Where one turn sends some rows of the set: a few examples, then the rows asked
sus: -0.460  0.159  0.405 -1.520  0.606 -0.635  2.363  0.949  0.334 -0.031 -0.225  0.823  0.801 -1.671 -2.130  0.967  0.964  3.046  1.253  0.208  0.162  1.030  0.877  0.346  0.852  0.411 -1.083 -0.221 -0.111 -0.102  0.440  0.458 -0.909 -0.494  0.865 -0.634 -0.480
mono: -0.341 -1.338 -1.171 -1.291  3.135  0.441 -0.108  1.630  0.177  0.699 -0.516 -0.954  0.105 -0.207 -0.759  0.345 -0.146  1.144 -0.369  0.251  0.396 -0.861  0.247 -0.961  0.753  0.562  1.643 -0.561  0.193  1.469  0.321  0.442  0.329  1.227  1.662  0.200  1.155
gisas:  0.394 -0.158 -0.899 -0.159 -1.091 -1.618  1.780 -0.656  0.572 -0.540 -0.639 -0.083  1.478  0.086  0.153  0.588 -0.366  2.105  1.300 -0.551  1.748  1.490 -0.095 -1.202 -1.397 -0.309 -0.343 -0.293 -0.406 -0.080  0.751 -0.080  0.634 -1.175  1.352  0.038 -0.545
zit:  0.847  0.642 -1.346 -0.139  0.187 -0.445 -0.380  0.730 -1.337  1.278 -1.017 -1.236 -0.362  0.033 -0.080  0.708 -1.272  1.149  1.386 -1.706  1.405 -0.102 -2.530  0.499 -0.338  0.545 -0.747 -0.188  1.996  0.310  1.164  0.098  1.085 -1.585  1.081  0.349  0.572
Leka:  0.071 -1.750 -1.075 -0.025  0.615  0.528 -1.115  0.730 -0.379  0.700 -0.144 -0.722 -1.740 -0.266  0.138  0.485 -0.002  2.860 -0.155  0.497 -0.144  1.177 -2.493  0.496 -0.511  0.989 -0.502 -0.559  0.754  0.046 -0.734 -0.399  2.186  0.788  0.319  0.827 -1.820
vad:  0.878  0.070 -0.930 -1.494  2.264 -0.133 -1.363  2.042 -1.098  0.942 -1.327  0.201 -0.054 -1.141  0.195  0.102 -1.440  0.910  1.372  0.057  0.819  0.412 -1.365  0.177  0.086  0.428 -1.121 -0.573  2.013  1.201 -0.198 -0.275  1.048 -0.990 -0.057 -0.370  1.223
Binu:  1.100 -1.055  0.030  0.549  1.357  0.939 -1.371 -0.820 -0.730  1.589  0.942 -0.522 -1.554 -0.782  0.276  1.206 -0.658  1.264  0.274  0.080 -0.424 -0.216 -0.197 -1.419  1.281 -1.132 -0.615  0.501 -1.013  1.425  1.079  1.510  0.096  0.075  0.273 -1.185 -1.645
duter:  1.871 -0.623 -2.000 -1.916 -0.858 -1.054 -1.128  0.447 -0.043 -0.230  1.716  0.366 -0.031 -1.079 -0.181  1.762  0.229  2.702  1.021 -1.781  1.171 -0.460 -0.604 -0.168  0.516 -0.179  0.620  1.736 -0.040 -0.346  1.166  1.209 -1.411 -0.110  0.400 -1.141 -1.163
guvu:  0.055  0.137 -0.263 -1.114  0.927 -0.978  1.731  0.938 -0.181 -0.951 -1.268  0.261  2.296 -1.523  0.029  0.850  0.626  2.405  0.835  0.238  1.854  1.825  0.908 -0.152 -0.425  0.438 -1.083 -0.311 -0.046  0.863  0.172  0.437 -1.004 -0.190  0.893 -0.905 -0.138
gak:  0.524 -0.501 -1.097 -1.440  1.313  0.865 -0.154  2.031 -0.822  1.458 -0.264 -0.648 -1.555 -0.075 -1.427  0.210 -1.072  1.038  0.785 -0.221 -0.970 -0.372 -1.758  0.971  1.033  0.229 -1.487 -0.305  1.201 -0.273  0.968  0.294  0.744 -1.558  1.242 -0.146  0.574
pezil:  0.316  0.110 -0.272 -0.627  0.640  1.689 -0.925  0.076 -1.166  1.629  0.258  0.373 -0.911 -1.363  0.303  0.703  1.062  3.209  2.044  0.095 -0.634 -0.387 -1.367 -0.188 -0.324  1.617 -0.884 -0.968  1.319  1.092 -0.625  0.425  1.838  0.290 -0.866  1.053 -0.882
Guk: -0.719  0.528 -0.062  0.096 -0.028 -1.641  2.269  0.165  0.087 -0.335 -1.041 -0.243  0.990 -0.519 -1.357  1.142  0.491  2.659  0.064 -0.729  1.461  1.762 -0.304  0.455 -0.437  0.495 -0.167 -0.665 -0.040 -0.925  0.620  0.105 -0.865 -0.402  1.198 -0.627 -1.048
fugu:  0.893 -0.671 -0.082 -0.982  1.861 -0.054 -0.821 -0.081 -0.103  2.688  0.627  0.878 -0.898 -0.085  0.039  0.496 -1.039  1.550  0.983  0.161 -0.397  0.139  1.118 -1.886 -0.046  0.377 -2.251 -0.380 -0.727 -0.928 -0.190  0.270  0.643  2.169  0.305  0.209  0.547
lipam:  0.019 -0.654 -1.211 -0.582  1.097  0.847  0.355  0.886  0.241  1.459 -0.059 -0.351 -0.364 -0.416 -1.446  1.222  0.182  2.282  0.315 -1.991  0.665 -1.079 -0.554 -1.007  0.987  0.380  1.827  1.021  1.096  1.314  1.855  0.814 -0.316  0.445  2.080  1.066  0.731
zaro: -0.391  0.465 -0.367 -0.984  1.713 -0.301 -0.656  0.681  0.016  1.082 -1.364  0.269  0.308 -0.510 -1.081  0.302 -0.250  1.790  0.310 -1.772  1.147 -0.211 -0.724 -1.376 -0.452  0.837  2.991 -0.760  1.062  1.263  0.895 -0.759  0.547  0.954  0.752  0.590  0.973
kizuk:  0.453  0.591  0.561 -0.436  0.701  1.765 -0.293  0.403 -0.777  0.335 -0.706 -0.677 -0.475 -0.332  1.324  0.158  1.301  1.527  0.787 -0.275 -0.448 -0.775 -0.109 -0.531 -1.111  2.100  1.087 -0.648 -0.291 -0.470  0.996  0.769  1.570  1.323  0.703  1.854 -0.670
Rupo:  0.643  0.745 -0.420 -2.376 -0.066 -1.855 -2.233  0.244  0.460  0.052  0.751  0.919  0.020 -1.798 -0.454  0.428  0.605  0.742  1.437 -1.247  1.261 -0.200  0.118 -0.246 -0.796  0.600  1.336 -1.150 -1.019 -1.194  0.309 -0.218  0.391 -0.163 -0.584 -1.076 -0.435
Zet:  1.357 -0.205 -0.606 -1.392  0.559 -1.079 -1.063 -0.814 -0.152  1.350 -0.075  0.781 -0.062  0.274  1.244  1.024 -1.367  1.668  1.314 -1.497  0.783  0.857  0.630 -2.518 -0.949  0.276 -1.541  0.393 -0.138 -0.088  0.287 -0.614  1.162  1.689  0.043  1.461  0.532
gev:  1.612 -0.885 -0.703 -0.536  0.365 -0.624  0.258 -0.797 -0.655  2.281  0.727 -0.174 -1.003  1.336  0.333  0.529 -1.267  2.540  0.409 -1.454 -0.288  0.461 -0.643 -2.019  0.034  0.116 -1.498  0.776 -0.561 -1.138  0.578  0.263  0.169  1.924  0.884  0.706 -0.386
kel:  1.257 -0.030  0.247 -0.244 -0.201  0.102 -1.732 -1.462 -0.492  0.573 -0.006  0.152 -1.398 -0.143  0.519  1.178 -0.862  1.377  0.563 -1.668 -0.345  0.796 -0.932 -1.712  0.223 -1.314  0.662  0.756 -0.527  1.534  1.431 -0.064  0.581 -0.417 -0.357 -0.192 -1.741
lat:  0.769 -1.109  0.100 -0.806  0.422  1.668 -1.366  1.748  0.311  0.167 -0.648  0.893 -1.357 -1.402  0.646  0.613  0.311  2.457 -0.306 -0.316  0.056  1.017 -0.580 -0.396 -0.262  1.192  0.947  1.507  0.806 -0.414  1.264  0.177  1.336  1.831  0.913  1.620 -1.229
kono:  0.451 -0.175 -1.551 -1.454  0.279 -1.923 -0.320  0.737 -0.568 -0.041  1.476 -1.121  0.131 -2.030 -0.828  2.086  1.199  2.105  0.861 -1.293  1.935 -0.252 -0.420  1.367  1.022  0.501 -0.486  0.283  0.054 -0.138  0.042  1.622 -1.565 -0.129  0.586 -0.855 -1.092
romo: -0.064 -0.360  0.008 -0.466  1.241 -0.608  1.077  0.396  0.617  0.753 -0.230  1.855  1.243 -2.212 -0.036  0.644 -0.103  2.066  1.623  1.314  1.518  0.938  1.145 -1.428  0.082  0.069 -1.541 -0.844 -0.185  0.432 -0.517  0.921  0.188 -0.765 -0.106 -0.956  0.511
rulum:  0.315 -0.632 -0.442 -0.302  0.113 -0.131  2.180  0.297  0.346  0.618  0.315  1.322 -0.151  0.068 -1.947  0.378 -0.306  3.381  0.415  0.558 -0.793  1.303 -0.400 -0.737  0.279 -0.361 -0.696 -0.260 -0.652 -1.043  0.394  0.735 -0.906 -0.833  0.923 -1.310 -0.946
soteb:  0.795 -0.394 -0.231  0.503  1.693  0.714 -0.019  0.666 -0.522  0.305  0.290 -0.970 -0.722 -0.995  1.091  1.029 -0.360  3.068  0.852  0.733  0.729 -0.787 -0.343 -0.156  0.283  1.536  0.815  0.804  1.342  0.761 -0.293  0.827  1.759  2.625  0.150  1.118 -1.580
teg:  0.336  0.218 -0.988 -2.842  0.910 -1.652 -0.746  1.076 -0.614 -0.685  0.757 -1.351  0.437 -1.379 -0.992  0.615  1.395  1.091  0.544 -0.501  0.435  0.149 -0.014  1.333 -0.066  0.791 -0.095 -1.451 -1.268 -0.547 -0.495  0.643 -1.140 -0.200  0.330 -1.249 -0.835
Guz:  0.560 -0.151  0.308 -0.190  1.578  0.092 -2.411 -1.168 -0.293  0.511 -0.049 -0.344 -0.931 -0.885  0.973  1.087 -0.681 -0.152  0.753  0.155  0.109  0.351  0.644 -1.504 -0.151 -0.828 -0.057 -0.888 -1.415  1.608  0.522  0.071  1.570 -0.203 -0.350 -0.456 -0.967
derol:  0.616  0.603 -0.924 -2.386  0.090 -1.543 -1.697  1.104 -0.548 -0.306  0.249  0.628  0.409 -2.189 -1.039  1.278  1.152  2.169  0.608 -1.878  1.469  1.068 -0.583  0.972 -0.387  0.722  0.428 -0.299  0.128 -0.491  0.131  0.341 -1.733 -0.189 -0.270 -1.380 -0.925
Neda:  0.748 -1.535 -1.272 -0.697 -0.180  1.922 -1.356  0.705 -0.844  0.635 -0.612 -0.444 -0.267 -0.933  2.005  0.794  1.517  1.884  0.526 -0.411  0.689  0.821 -1.448 -0.368 -1.040  1.267 -1.406 -0.043  0.516  0.846  0.461  0.791  1.608 -0.287  0.927  1.744 -0.513
Genur:  0.743 -0.777 -1.493 -1.082  1.784 -1.404 -0.828  0.767 -0.288  0.261  1.635 -0.834 -0.313 -0.784  0.245  0.943  0.441  1.099  0.102  0.593  1.051 -1.188  0.019  0.094  0.662  0.391  0.286 -0.914 -1.391 -1.164 -0.413  2.072 -0.874  0.417  0.223 -2.101 -0.834

pezil moves to -> soteb
fugu moves to -> Binu
lipam moves to -> zit
Now these:
Rupo moves to -> romo
guvu moves to -> teg

